500 stands for zero in the data rows.
Here are some points, one per row:
{452, 817, 590, 462, 550, 537, 375, 370, 448, 486, 449, 500, 637, 426, 251, 542, 563, 412, 370, 578, 419, 439, 557, 263, 403, 680, 717, 564, 475, 323, 572, 776}
{309, 644, 510, 423, 475, 751, 457, 316, 173, 654, 471, 857, 840, 703, 488, 382, 567, 747, 662, 591, 702, 650, 717, 677, 746, 680, 449, 375, 444, 780, 499, 436}
{822, 746, 575, 279, 536, 206, 156, 509, 401, 279, 479, 371, 518, 482, 618, 503, 562, 604, 750, 803, 354, 118, 436, 471, 563, 740, 421, 455, 268, 504, 445, 447}
{173, 149, 623, 539, 737, 141, 453, 517, 592, 664, 665, 417, 585, 497, 632, 343, 333, 371, 326, 290, 330, 533, 463, 444, 593, 512, 255, 842, 623, 816, 282, 336}
{520, 557, 586, 335, 390, 760, 576, 563, 551, 564, 358, 355, 690, 488, 501, 603, 296, 580, 426, 242, 532, 543, 511, 871, 254, 390, 322, 540, 383, 347, 559, 409}
{325, 339, 455, 351, 451, 514, 552, 354, 395, 382, 318, 644, 569, 632, 494, 539, 261, 604, 482, 403, 495, 640, 669, 611, 520, 478, 391, 381, 505, 159, 743, 479}
{394, 251, 245, 470, 285, 571, 434, 177, 538, 516, 371, 184, 327, 587, 410, 167, 283, 388, 655, 407, 324, 498, 704, 472, 614, 527, 342, 462, 471, 388, 742, 455}
{422, 576, 622, 591, 496, 323, 580, 663, 537, 592, 318,  83, 730, 711, 674, 647, 624, 650, 652, 488, 574, 492, 432, 465, 656, 589, 489, 497, 336, 440, 593, 691}
{455, 601, 414, 530, 632, 387, 291, 389, 306, 820, 283, 510, 436, 634, 656, 347, 834, 841, 653, 556, 740, 568, 356, 561, 266, 601, 302, 357, 604, 266, 348, 265}
{656, 270, 192, 748, 561, 658, 562, 671, 444, 474, 520, 496, 558, 499, 389, 492, 489, 469, 518, 661, 309, 402, 378, 568, 457, 257, 695, 361, 236, 747, 504, 535}
{607, 366, 591, 463, 564, 314, 411, 630, 633, 569, 539, 668, 372, 444, 117, 508, 453, 356, 580, 430, 643, 422, 566, 597, 115, 738, 601, 636, 630, 620, 668, 630}
{224, 456, 378, 817, 861, 720, 448, 483, 490, 476, 517, 263, 195, 501, 419, 443, 513, 325, 323, 573, 490, 354, 285, 759, 439, 268, 524, 595, 367, 767, 333, 827}
{568, 632, 374, 464, 290, 444, 615, 526, 606, 674, 403, 522, 644, 565, 282, 566, 599, 466, 468, 109, 483, 576, 403, 645, 530, 536, 648, 490, 313, 527, 302, 465}
{437, 390, 295, 251, 520, 575, 537, 622, 219, 281, 312, 778, 415, 634, 509, 250, 726, 514, 477, 489, 431, 837, 510, 628, 477, 439, 541, 476, 644, 107, 377, 400}
{788, 479, 324, 428, 537, 348, 205, 487, 578, 633, 437, 475, 653, 599, 540, 413, 717, 733, 584, 605, 540, 437, 353, 814, 488, 588, 646, 216, 495, 312, 769, 546}
{530, 361, 474, 321, 422, 490, 327, 523, 834, 857, 472, 315, 495, 552, 411, 290, 223, 400, 288, 438, 593, 410, 498, 460, 462, 275, 524, 659, 507, 493, 283, 172}
{575, 424, 237, 529, 726, 405, 554, 552, 563, 772, 265, 491, 519, 827, 852, 714, 529, 596, 878, 554, 714, 625, 456, 403, 664, 574, 241, 199, 154, 564, 397, 616}
{508, 506, 407, 659, 679, 539, 387, 437, 411, 474, 752, 462, 491, 656, 164, 537, 312, 676, 553, 574, 307, 570, 476, 361, 438, 516, 660, 548, 341, 417, 330, 390}
{309, 338, 639, 628, 499, 586, 549, 724, 362, 573, 584, 359, 544, 465, 439, 663, 587, 738, 443, 634, 292, 402, 649, 415, 554, 459, 476, 558, 270, 341, 544, 615}
{652, 515, 331, 479, 410, 587, 472, 626, 312, 429, 440, 537, 209, 361, 457, 485, 421, 598, 578, 700, 509, 571, 551, 289, 567, 487, 737, 505, 503, 434, 719, 315}
{715, 458, 479, 642, 329, 540, 336, 387, 220, 263, 564, 703, 489, 372, 584, 538, 531, 382, 402, 385, 483, 306, 514, 196, 325, 783, 480, 571, 570, 612, 370, 507}
{637, 439, 355, 460, 105, 486, 520, 418, 477, 394, 584, 384, 538, 486, 399, 401, 547, 537, 410, 508, 459, 617, 617, 374, 250, 411, 452, 579, 586, 580, 518, 600}
{498, 558, 810, 462, 509, 524, 300, 756, 438, 578, 600, 526, 353, 575, 692, 581, 386, 434, 221, 633, 444, 463, 501, 569, 475, 615, 515, 432, 334, 401, 650, 541}
{566, 651, 605, 576, 313, 624, 518, 539, 240, 281, 401, 432, 388, 508, 566, 428, 446, 455, 574, 472, 562, 759, 739, 593, 389, 294, 391, 245, 530, 472, 469, 497}
{391, 645, 473, 495, 394, 609, 615, 500, 318, 409, 368, 820, 600, 683, 540, 476, 367, 728, 623, 382, 573, 292, 546, 470, 617, 412, 340, 434, 474, 599, 905, 558}
{262, 308, 661, 500, 567, 804, 709, 694, 585, 300, 113, 433, 732, 572, 619, 436, 552, 462, 413, 566, 602, 430, 572, 486, 316, 558, 532, 393, 498, 462, 332, 541}
{592, 447, 662, 571, 590, 485, 551, 889, 731, 449, 523, 576, 301, 513, 461, 312, 695, 430, 524, 441, 361, 447, 691, 438, 418, 647, 535, 390, 735, 434, 608, 400}
{737, 641, 341, 449, 203, 283, 863, 635, 539, 340, 537, 458, 373, 520, 482, 545, 527, 436, 304, 423, 700, 470, 737, 799, 534, 516, 260, 437, 546, 586, 354, 655}
{439, 292, 573, 491, 488, 651, 579, 370, 425, 188, 501, 431, 463, 404, 420, 303, 559, 562, 580, 616, 529, 820, 554, 623, 378, 364, 456, 413, 199, 617, 585, 214}
{462, 491, 502, 154, 475, 489, 391, 367, 503, 374, 681, 588, 579, 451, 356, 713, 475, 262, 386, 371, 423, 681, 371, 348, 636, 546, 396, 561, 470, 672, 686, 348}
{428, 428, 849, 633, 691, 394, 404, 275, 463, 366, 577, 575, 689, 484, 772, 733, 707, 588, 490, 453, 474, 374, 339, 498, 837, 193, 809, 426, 691, 701, 534, 544}
{325, 521, 413, 539, 793, 745, 663, 110, 428, 534, 677, 701, 440, 264, 344, 513, 548, 712, 424, 647, 251, 529, 466, 440, 410, 463, 541, 639, 652, 444, 485, 654}
{315, 425, 627, 561, 296, 362, 404, 344, 306, 470, 676, 528, 516, 748, 434, 640, 724, 374, 591, 402, 686, 228, 296, 493, 611, 408, 496, 740, 777, 533, 446, 447}
{466, 598, 680, 588, 332, 413, 266, 464, 518, 365, 320, 592, 454, 813, 747, 477, 621, 667, 619, 513, 405, 548, 235, 477, 743, 325, 437, 845, 608, 628, 544, 880}
{434, 369, 542, 592, 562, 218, 576, 403, 481, 657, 423, 604, 637, 574, 475, 376, 332, 393, 212, 298, 410, 610, 822, 589, 574, 519, 164, 494, 388, 659, 173, 620}
{490, 605, 289, 396, 395, 343, 568, 562, 527, 452, 483, 642, 599, 305, 359, 441, 583, 627, 324, 341, 594, 618, 626, 540, 245, 400, 618, 533, 346, 497, 343, 548}
{463, 477, 541, 403, 426, 898, 689, 537, 666, 416, 576, 350, 682, 675, 691, 861, 548, 593, 406, 413, 853, 511, 434, 397, 639, 805, 594, 414, 466, 337, 405, 619}
{390, 464, 439, 368, 316, 634, 449, 356, 561, 562, 365, 382, 407, 305, 425, 325, 403, 347, 532, 337, 560, 742, 372, 637, 666, 428, 286, 279, 424, 669, 419, 408}
{769, 712, 433, 337, 535, 600, 530, 540, 484, 526, 373, 535, 619, 422, 450, 567, 482, 415, 310, 483, 606, 476, 358, 399, 802, 611, 274, 733, 479, 486, 594, 515}
{715, 658, 382, 228, 539, 395, 646, 565, 569, 327, 877, 450, 322, 363, 409, 482, 437, 258, 681, 350, 542, 480, 870, 546, 240, 506, 646, 528, 594, 481, 636, 722}
{461, 394, 672, 463, 626, 271, 800, 644, 615, 638, 398, 437, 257, 612, 420, 341, 156, 361, 169, 742, 397, 518, 475, 341, 467, 715, 567, 355, 868, 670, 256, 441}
{392, 743, 482, 383, 797, 440, 798, 580, 635, 584, 598, 674, 359, 371, 402, 400, 372, 221, 465, 450, 685, 323, 603, 552, 496, 306, 521, 673, 570, 405, 461, 344}
{400, 495, 457, 695, 592, 545, 439, 626, 696, 579, 788, 609, 351, 466, 212, 589, 407, 495, 551, 695, 426, 584, 444, 320, 698, 288, 337, 538, 548, 500, 461, 720}
{435, 391, 584, 267, 426, 301, 685, 468, 314, 447, 590, 543, 454, 482, 553, 551, 468, 484, 500, 289, 462, 733, 503, 426, 428, 606, 530, 638, 409, 664, 498, 486}
{660, 656, 533, 551, 665, 648, 689, 808, 439, 588, 554, 214, 707, 551, 641, 510, 525, 473, 513, 472, 787, 384, 409, 239, 584, 504, 511, 498, 598, 435, 466, 272}
{638, 495, 563, 483, 347, 537, 530, 248, 354, 170, 691, 285, 361, 257, 628, 144, 507, 542, 662, 593, 709, 500, 444, 240, 412, 690, 391, 508, 298, 358, 577, 432}
{570, 865, 678, 599, 572, 537, 483, 215, 834, 606, 667, 674, 562, 433, 633, 604, 604, 428, 759, 531, 127, 337, 313, 523, 225, 538, 532, 477, 561, 564, 577, 471}
{452, 749, 671, 707, 430, 429, 384, 613, 610, 533, 640, 661, 441, 582, 740, 523, 210, 118, 365, 591, 472, 653, 359, 411, 596, 581, 734, 606, 723, 279, 624, 295}
{739, 599, 651, 717, 607, 564, 444, 481, 526, 689, 518, 568, 352, 286, 614, 794, 468, 515, 594, 530, 224, 480, 472, 778, 582, 572, 560, 812, 667, 497, 473, 392}
{261, 487, 380, 747, 655, 441, 256, 648, 600, 469, 536, 478, 503,  91, 473, 693, 489, 660, 680, 684, 389, 577, 614, 164, 523, 484, 412, 504, 742, 586, 395, 635}
{593, 293, 548, 494, 414, 650, 703, 442, 633, 518, 452, 407, 860, 609, 534, 450, 378, 305, 566, 591, 456, 603, 578, 732, 318, 361, 474, 558, 484, 348, 361, 223}
{474, 364, 566, 592, 584, 489, 322, 440, 426, 640, 469, 429, 538, 632, 597, 741, 819, 553, 491, 480, 642, 711, 499, 303, 359, 536, 388, 397, 431, 259, 423, 550}
{654, 604, 713, 601, 554, 566, 508, 290, 722, 753, 760, 449, 347, 381, 594, 550, 697, 544, 568, 560, 314, 280, 593, 683, 640, 565, 843, 713, 485, 348, 657, 446}
{559, 395, 281, 678, 585, 410, 538, 571, 427, 306, 476, 460, 612, 264, 283, 623, 330, 539, 439, 872, 625, 417, 335, 418, 560, 387, 529, 650, 610, 611, 825, 706}
{603, 568, 467, 126, 255, 544, 607, 495, 717, 690, 432, 307, 457, 489, 607, 457, 444, 418, 316, 254, 417, 596, 671, 466, 456, 278, 648, 472, 747, 507, 494, 506}
{472, 630, 454, 629, 448, 311, 362, 797, 448, 518, 538, 668, 665, 422, 389, 338, 607, 564, 702, 709, 271, 395, 274, 687, 528, 870, 657, 264, 505, 541, 647, 536}
{580, 392, 625, 517, 460, 338, 359, 371, 397, 435, 455, 747, 435, 566, 563, 703, 625, 506, 601, 390, 714, 204, 154, 533, 674, 366, 765, 190, 543, 475, 408, 682}
{238, 280, 159, 541, 502, 628, 579, 410, 737, 414, 263, 394, 135, 207, 588, 406, 533, 544, 366, 405, 587, 214, 631, 501, 542, 212, 400, 347, 274, 732, 336, 239}
Along one direction, these points spread out more than along any other. Take the direction at right angles to it along which they spread out most. Go by this last direction. For each point below, how far along it does it lie, from 0 to 99? The average is 50, and the first point in the table lies past the average. One standard deviation of the points above along it is 16.
{452, 749, 671, 707, 430, 429, 384, 613, 610, 533, 640, 661, 441, 582, 740, 523, 210, 118, 365, 591, 472, 653, 359, 411, 596, 581, 734, 606, 723, 279, 624, 295} 73
{570, 865, 678, 599, 572, 537, 483, 215, 834, 606, 667, 674, 562, 433, 633, 604, 604, 428, 759, 531, 127, 337, 313, 523, 225, 538, 532, 477, 561, 564, 577, 471} 68
{325, 521, 413, 539, 793, 745, 663, 110, 428, 534, 677, 701, 440, 264, 344, 513, 548, 712, 424, 647, 251, 529, 466, 440, 410, 463, 541, 639, 652, 444, 485, 654} 69
{439, 292, 573, 491, 488, 651, 579, 370, 425, 188, 501, 431, 463, 404, 420, 303, 559, 562, 580, 616, 529, 820, 554, 623, 378, 364, 456, 413, 199, 617, 585, 214} 36
{224, 456, 378, 817, 861, 720, 448, 483, 490, 476, 517, 263, 195, 501, 419, 443, 513, 325, 323, 573, 490, 354, 285, 759, 439, 268, 524, 595, 367, 767, 333, 827} 69
{173, 149, 623, 539, 737, 141, 453, 517, 592, 664, 665, 417, 585, 497, 632, 343, 333, 371, 326, 290, 330, 533, 463, 444, 593, 512, 255, 842, 623, 816, 282, 336} 75
{472, 630, 454, 629, 448, 311, 362, 797, 448, 518, 538, 668, 665, 422, 389, 338, 607, 564, 702, 709, 271, 395, 274, 687, 528, 870, 657, 264, 505, 541, 647, 536} 49
{428, 428, 849, 633, 691, 394, 404, 275, 463, 366, 577, 575, 689, 484, 772, 733, 707, 588, 490, 453, 474, 374, 339, 498, 837, 193, 809, 426, 691, 701, 534, 544} 55
{462, 491, 502, 154, 475, 489, 391, 367, 503, 374, 681, 588, 579, 451, 356, 713, 475, 262, 386, 371, 423, 681, 371, 348, 636, 546, 396, 561, 470, 672, 686, 348} 58
{394, 251, 245, 470, 285, 571, 434, 177, 538, 516, 371, 184, 327, 587, 410, 167, 283, 388, 655, 407, 324, 498, 704, 472, 614, 527, 342, 462, 471, 388, 742, 455} 43
{575, 424, 237, 529, 726, 405, 554, 552, 563, 772, 265, 491, 519, 827, 852, 714, 529, 596, 878, 554, 714, 625, 456, 403, 664, 574, 241, 199, 154, 564, 397, 616} 12
{603, 568, 467, 126, 255, 544, 607, 495, 717, 690, 432, 307, 457, 489, 607, 457, 444, 418, 316, 254, 417, 596, 671, 466, 456, 278, 648, 472, 747, 507, 494, 506} 55
{262, 308, 661, 500, 567, 804, 709, 694, 585, 300, 113, 433, 732, 572, 619, 436, 552, 462, 413, 566, 602, 430, 572, 486, 316, 558, 532, 393, 498, 462, 332, 541} 34
{568, 632, 374, 464, 290, 444, 615, 526, 606, 674, 403, 522, 644, 565, 282, 566, 599, 466, 468, 109, 483, 576, 403, 645, 530, 536, 648, 490, 313, 527, 302, 465} 42
